In the rows, zero is written as 128.
Each named turn below is shown by a few rows before and after it. Which turns, in which order, take the first row of each later pair to the second? The first pair is answered.
pek:
[128 113 150 168 133 119 142  90 120 116 162 136]  ->  [131 132 149 158 112 118 140 110  97 124 175 118]
[141 140 128 124 106 145 114 168 132 133 105 118]  ->  [136 128 132 128 122 147 115 160 148 129  91 129]
[119 155  90 157 110 101 108 126  92 145 115 144]  ->  [120 153  91 151 111 105 105 134  96 152 101 144]
[136 142 186 131 104  97 138 133 144 134 135 131]  ->  [136 143 188 128 106  99 135 136 145 138 129 132]
Zefen:
[125 113 126 164 121 125 138 118 128 101 151 124]  ->  [133 106 136 162 120 142 134 130 115 101 141 125]
[144 114 200 110 112 173 120 148 141 166 109 119]  ->  [123 153 138  87 103 160 114 182 120 175 108  95]
[137 128 156 109 121 139 105 151 109 153  85 130]  ->  [116 156 113 100 121 108 108 152 118 160 100 117]
zofa:
[142 111 117 160 124 115 132 101  92 108 148 126]  ->  [146 102 136 163 126 110 129  92 104 116 145 135]
[154 126 150 175 125 109 129  74 147 114 173 154]  ->  [161 129 176 156 114 105 126  85 155 134 166 147]
[138 114 153 119 133 158 163 120 103 124 127 115]  ->  [135 118 150 118 131 159 165 123 101 124 128 113]
mazip:
[102 114  51 132 135 150 129 121  96  99  94 125]  ->  [104 101  66 120 142 166 153 125 122  84 107 110]
[115 106 144 109 142 163 158 144 158 117 131  95]  ->  [101 141 124 116 123 103 152 123 161 145 163  90]
[131 146 172 121  95  76 120 138 161 170 145 104]  ->  [137 147 162 137  91  86  86 144 116 177 107 129]

Between the rows of a pair lie 2 to 3 turns.
[140 125 123 122 133 148  74 152  87 137  71 157]  ->  [113 141 109 132 146  66  96  92 165 157 120 157] -> Zefen Zefen zofa
[130 121 126 123 163 125 182  95 167  95 180 118]  ->  [162 108 182 115 134 157 175 121 130  97 172 113] -> zofa pek Zefen
[119 129 141  86 131 204 157 198 116  92 135  95]  ->  [ 86 151  72 108 149 158 170 166 138  77 167  90] -> zofa Zefen
[141 117 108 171 126 140 119 106  85  92 157 137]  ->  [148 111 122 162 125 154 106 124  72  98 130 143] -> zofa Zefen
[151 120 147 153 131 124  96 101  83 123  78 145]  ->  [144 126 115 114 137 164 121 149  81  98  83 106] -> pek mazip Zefen
[ 99 185  85 112  95  86 157 135 114 152 139 116]  ->  [117 138 120 181 120  96 135  73 106 132 114 182] -> zofa Zefen mazip
[127 120 156 136 129  96 128  93 175 146 127 148]  ->  [136 109 155 164 130 118 111  89 138 130 114 168] -> mazip mazip pek
[129 141 143 130  93 102 154 123 127 117 210  94]  ->  [126 133 157  66 123 130 122 178 157 166 101 105] -> pek pek pek
[177 109 189 135 164 163 137 106 141 120 134 135]  ->  [180 124 182 143 138 153 144 106 116 111 170 121] -> pek pek
[ 94 159  71  92 151 105 159 139 200 115 148  84]  ->  [107 143 117 154 141  59 133  64 198 133 156 141] -> zofa Zefen mazip
[118 115  74 119 135 160 137 159 108  93 129 108]  ->  [102 132  55 140 138 109 130 120 123 109 145 123] -> Zefen mazip
[117 120 153 127 150 108 108 103 127 124 129 130]  ->  [123 121 160 116 141 127 101 128 108 126 116 124] -> Zefen zofa
[130 128 131 129 126 127  91 128 102 151  92 155]  ->  [120 128 110 143 140 121  95 113 113 139  97 162] -> pek Zefen pek
[119 138 176  99 102  98 121 131 143 172 129 108]  ->  [123 122 186 101 117 110 118 129 155 171 110 121] -> Zefen pek
[141 131 174 137  87 117 151 118 127 128 180  95]  ->  [141 151 165 125  75 111 125 141  98 158 152  99] -> pek mazip
[154 105 149 125 151 166 148 157 109 104  83 135]  ->  [128 147 124 143 130  66 163 102 148 127 159 123] -> pek mazip mazip
[118 144 128 133 101 109  92 142  97 167 129 144]  ->  [107 144  96 133 120 115  92 147 100 159 115 146] -> Zefen mazip Zefen
[140 139 134 104 107 145 112 154  99 136 113 113]  ->  [123 150 114  93 113 125 137 147 134 135 141  94] -> mazip Zefen
[148  77 201 134 171 157 155 119 196 107  89 148]  ->  [133 120 170 176 136  71 161  65 188 114 177 140] -> pek mazip
[127 140  76 107 122 189 121 206  84 105 100  74]  ->  [ 84 135  29 136 183 121 132 128 179 106 106 107] -> pek Zefen zofa
[111 173 198  97  88 149 115 160  89 161 162  67]  ->  [ 84 149  93 186 142 167 121 101  67  77 176 109] -> zofa zofa zofa
[137 131 169 135 103  89 118 105 141 151 153 125]  ->  [148 129 186 124  93 109 110 129 118 155 135 121] -> pek Zefen
[159 111 167 140 117 141 115 105 105 144 135 155]  ->  [130 158 107 111 103 105 115 129 107 163 153 123] -> zofa Zefen Zefen
[124 144 104 121 116 130 146 145 142 138 139  59]  ->  [119 151  95 118 118 120 118 150 127 162 101  78] -> mazip pek
[140 114 191 125 142 119 115 113 160 167 114 160]  ->  [110 171  99  93 124 104 111 166 124 172 123 118] -> Zefen zofa Zefen
[140 125 118 136 138 151 141 114 107  99  98 112]  ->  [142 126 143 140 130 126 152  89 134 104 130 110] -> mazip mazip Zefen
[ 97 141  95 119 173 140 131 137 138 123 115 133]  ->  [ 97 142  93 135 166 132 141 119 131 110 142 132] -> pek pek
[137 114 154 138 126 144 182 106 134 103  85 139]  ->  [129 143 134 160 100  94 170  85 117 119 116 141] -> pek mazip mazip
[139  97 139 153  97 123 159  89 102 110 172 127]  ->  [146  94 165 139  93 120 158  92 111 125 166 126] -> zofa zofa
[121 157 105 135 101  99 116 127 103 145 143 116]  ->  [128 133 126 163 117  97 125  89 124 131 153 137] -> zofa Zefen
[139 132 165 119 131 106  95 120 145 182  74 166]  ->  [144 108 159 153 149 130  97 103 132 148  72 182] -> pek Zefen pek
[113 136 128 102 141 179 107 172 133 133  52 132]  ->  [103 141 120  83 143 173 155 173 176 115 101  95] -> mazip zofa
[142  96 192 143 151 147 125 107 141 129  99 160]  ->  [141 122 182 162 115 113 146  89 127 118 176 133] -> pek mazip pek
[ 89 124  94 108 184 149 137 108 156 116 148 116]  ->  [103 118 146  87 176 140 134 110 181 146 133 119] -> zofa zofa zofa
[119 150  97 148 110  75 100  97 117 158 133 152]  ->  [144  81 139 143 152 180 143 115 135  88 116 145] -> mazip mazip pek
[ 95 131  69 160 177  90  97  86 153 150  75 181]  ->  [127  83 106 185 179 170 114  95 113  93  78 186] -> mazip pek Zefen
[148 132 188 146  80  90 136 108 113 154 182 113]  ->  [131 161 138 126  70  86 129 139  91 160 178  93] -> Zefen Zefen Zefen
[159 127 178 135 103 131 153 127 135 121 176 107]  ->  [155 149 171 109  90 111 136 150 134 155 157 103] -> pek pek mazip
[148 139 194 146 102  98  96 130 107 119 150 103]  ->  [153 135 199 138 108 116  85 146 102 124 119 113] -> mazip pek
[144 136 123 151 127 188 100 149  77  64 103 115]  ->  [103 165  59 163 146 110 115 102 135  71 143 115] -> zofa Zefen Zefen
[123 149 116 110 126  62 103 105 149 178 122 136]  ->  [158 109 176 112 124 128  90 126 113 165  84 154] -> pek Zefen Zefen
[163  98 193 130 138 175 134 140 138 120 104 126]  ->  [152 123 189 120 121 126 160 123 172 130 167  97] -> mazip pek
[165  70 154 185 125 157 163  84  98  49 188 149]  ->  [169  73 142 176 125 192 140 121  57  50 147 153] -> Zefen zofa
[136 118  98 170  90 132 109 112  79 123 151 150]  ->  [133 123  90 149  95 146  96 138  72 138 115 148] -> pek pek zofa
[106  96 111 163 181 142 145 101 115  77 140 156]  ->  [116 109 121 163 152 137 158 108  97  73 182 131] -> pek Zefen mazip
[120 137 132  96 151 111 117 115 165 150 137 121]  ->  [119 146 123  91 142 108 122 124 153 147 147 108] -> pek zofa zofa
[118 183 124 113  96 109 130 127 116 128 169 106]  ->  [108 186  95 109 109 122 122 142 106 123 145 109] -> pek zofa
[ 91 150  40 100 155 133 149 163 136 104 133 106]  ->  [ 89 153  34 109 157 131 129 164 123 111 111 120] -> pek mazip mazip
[164 102 176 130 119 188 146 158 114 111 110 125]  ->  [147 114 175 125 119 140 181 128 172 115 167 102] -> pek mazip
[102 128  73 126 187 122 145 133 199 139 128 124]  ->  [112 135  98 169 166  82 104  96 163 169 119 171] -> Zefen mazip mazip
[154 144 118 147 111 141 138 152 113 142 157 121]  ->  [156 138 123 147 116 153 141 158 113 135 152 121] -> mazip mazip
[120 122 169  98 100 121 159 144 149 135 156  96]  ->  [110 134 155  96 110  94 119 146 144 176 103 126] -> mazip pek pek
[126 106 152 125 148 126  88 128 125 133  63 163]  ->  [128  85 162 138 163 132 122 100 161 101  99 154] -> pek mazip
[112 117  89 126 169 141 128 125 169 123  84 130]  ->  [126  95 116 154 167 156 133 106 161 100 101 140] -> pek Zefen
[120 165  59  97 116  95 139 171 109 129 121  93]  ->  [112 124  74 138 166  73 150  97 182 112 117 135] -> pek zofa Zefen
[140 118 172 141 102 187 145 141 105 111 130 130]  ->  [123 157 145 125  78 134 157 138 120 131 176 101] -> mazip Zefen mazip
[102 123  73 106 165 154 119 164 131 120  69 130]  ->  [113  88 123 154 177 129 143  87 180 100 115 156] -> Zefen pek Zefen
[141 122 172 151 132 107 140  76 177 132 165 129]  ->  [144 165 152 147  88  86  98 105 106 166 155 126] -> mazip pek pek
[128 136 160 144 101  84 139  95 144 151 169 139]  ->  [127 143 111 131 109 145 102 159  70 140  97 144] -> mazip mazip Zefen
[101 125 111 143 116  77 106 110 105 111 152 134]  ->  [126  98 156 148 114 120  97 119  84 104 126 148] -> Zefen Zefen
[135 157 158 126  77  83 110 120 108 163 154 118]  ->  [136 151 155 141  82  79 118 101 115 147 171 122] -> zofa Zefen
[152 127 153 139 125 144 115 117 134 131 111 136]  ->  [144 142 117 132 122 150 109 139 111 126 107 126] -> Zefen zofa
[117 107 125 156 153 133 141 102 156 106 132 147]  ->  [140 101 162 154 128 151 139 114 126 105 140 140] -> pek Zefen zofa
[ 98 129  89 167 147 108 112  98 122 163 129 130]  ->  [115  91 114 165 164 169 141 110 131 116 136 120] -> mazip mazip pek
[122 134 104 105 133 172 122 173  93 109 116 118]  ->  [114 120 116  91 157 169 149 159 152 105 124 111] -> mazip pek pek
[137 141 159 130  91 137  93 153 106 146 124 135]  ->  [114 162 100 138  97 118  96 148 105 136 142 128] -> Zefen zofa
[152 103 144 118 100 160 127 144  87 109 123 125]  ->  [132 126  87 111 109 149 135 153  89 102 134 109] -> zofa Zefen mazip
[109 155 122 181 130 137 157  62 136 129 191 139]  ->  [135 143 162 182 109 165 149  79 104 129 186 140] -> pek zofa Zefen
[135 147 119 100 116  83 116 147 134 154 113 153]  ->  [151 123 161 113 118  95 116 130 145 150 113 167] -> Zefen Zefen
[178 132 200 104  53 149  73 160  64 182  84 127]  ->  [171 119 224  64  65 143 153 148 164 162 161  69] -> mazip mazip
[147 112 151 111 138  92 106 107 137 178  94 147]  ->  [160  85 175 101 147 141 128 124 143 147  97 131] -> pek Zefen mazip
[118 142 101  86  85 112 151 142 172 161 171 105]  ->  [116 154  88  94  86 103 108 149 138 189 126 134] -> pek mazip
[128 125  96 142 130 141 110 130 108 120  93 152]  ->  [121 124  97 155 136 114 118 101 139 122 114 157] -> Zefen Zefen
[123 135  96 145 142  99 143  76 155 102 180 121]  ->  [128 170  82 133 105  99  92 121  77 139 141 126] -> mazip pek pek
[129 126 146 142 103 124 133 112 125 118 169 117]  ->  [137 120 150 148 103 146 115 126  95 117 140 130] -> mazip Zefen mazip
[128 121 149 170 140 107 105  87 141 135 123 169]  ->  [146 121 161 172 115 137 101 111  93 126 129 161] -> pek Zefen
[140  79 172 146 140 144 143 101 175 104 129 135]  ->  [135 117 149 166 106  92 132  82 145 117 175 129] -> pek mazip
[140 137 143 136  96 148 139 151  78 109 149 101]  ->  [124 153 118 107 104 141 132 174  90 130 127  92] -> Zefen pek mazip
[104 148 106 175 120  69 106  99 125 126 156 149]  ->  [120 127 112 184 126 122  86 121  79 112 112 168] -> mazip pek
[123 130  98  75 156 194 125 222 105 130  49 125]  ->  [106 111  88  81 189 179 193 177 194  82 119 101] -> zofa mazip pek
